 24 -57   0  -7   4   1   2   3
 -7 -55   4 -18   3  -3  -6  -2
 -9  50   5  14   3  -2  -7   1
 37  -3   8 -38  -6   4   0  -1
  4  50  -1 -22   4  -1  -3   2
=>
 -9  50   5  14   3  -2  -7   1
 -7 -55   4 -18   3  -3  -6  -2
  4  50  -1 -22   4  -1  -3   2
 24 -57   0  -7   4   1   2   3
 37  -3   8 -38  -6   4   0  -1

  7  -6  10 -13   7  29 -10 -15  13 -10  17
 -2 -24  -7  59  19 -44 -37 -10  -8  18  21
-20  32   4  72 -41  -1 -18  21  -8  27 -14
  6   6  15 -49 -23  12  -5  -5 -10 -46  27
  1 -26  14 -52  21  -5  -5  14  -5  15   9
-10   5   7 -17 -23 -34  38  36 -17 -25  -6
 -4  -5   4 -49  51  -8 -32   7 -13  -5  22
=>
-20  32   4  72 -41  -1 -18  21  -8  27 -14
-10   5   7 -17 -23 -34  38  36 -17 -25  -6
 -4  -5   4 -49  51  -8 -32   7 -13  -5  22
 -2 -24  -7  59  19 -44 -37 -10  -8  18  21
  1 -26  14 -52  21  -5  -5  14  -5  15   9
  6   6  15 -49 -23  12  -5  -5 -10 -46  27
  7  -6  10 -13   7  29 -10 -15  13 -10  17

 48  36  23  26  37 -19 -20  12  46 -14  11   9
  2  37  12 -30   0  -9   9  66 -32  25  29  -4
=>
  2  37  12 -30   0  -9   9  66 -32  25  29  -4
 48  36  23  26  37 -19 -20  12  46 -14  11   9

  3  -9 -18 -44  14 -62 -23  23  42 -36  20
  4 -10 -19 -47  17 -68 -25  25  47 -39  23
 12 -39 -14  -6  31 -14 -21   5  19 -20  34
  8  -5 -12 -33  22 -52 -15  27  46 -29  27
 -4  -3   8  29 -12  43  11 -22 -35  22 -15
  9 -41 -14  -4  23  -8 -22  -4   6 -16  26
=>
 -4  -3   8  29 -12  43  11 -22 -35  22 -15
  3  -9 -18 -44  14 -62 -23  23  42 -36  20
  4 -10 -19 -47  17 -68 -25  25  47 -39  23
  8  -5 -12 -33  22 -52 -15  27  46 -29  27
  9 -41 -14  -4  23  -8 -22  -4   6 -16  26
 12 -39 -14  -6  31 -14 -21   5  19 -20  34

-46  60 -14  53
-14 -41 -40   4
 46 -41 -30 -15
  8  62  -5  52
 -6  -4   4  15
-30  48  54 -16
 60  -2 -47 -26
=>
-46  60 -14  53
-30  48  54 -16
-14 -41 -40   4
 -6  -4   4  15
  8  62  -5  52
 46 -41 -30 -15
 60  -2 -47 -26

-25  45
-32  22
-35 -37
 48 -51
 66 -26
 -5  -2
 57 -39
 28  40
-31  52
-13 -46
=>
-35 -37
-32  22
-31  52
-25  45
-13 -46
 -5  -2
 28  40
 48 -51
 57 -39
 66 -26

-11 -49  11 -34
 23  24  52  22
 22 -63  35 -21
-33  39 -27   0
=>
-33  39 -27   0
-11 -49  11 -34
 22 -63  35 -21
 23  24  52  22

 16   4 -14 -28  -1  21  21  -4
 25   1 -19 -18   0  22  16   5
 33  -8 -16  17   5   7  -3  22
-29  42   9 -18 -52  21 -65   9
=>
-29  42   9 -18 -52  21 -65   9
 16   4 -14 -28  -1  21  21  -4
 25   1 -19 -18   0  22  16   5
 33  -8 -16  17   5   7  -3  22
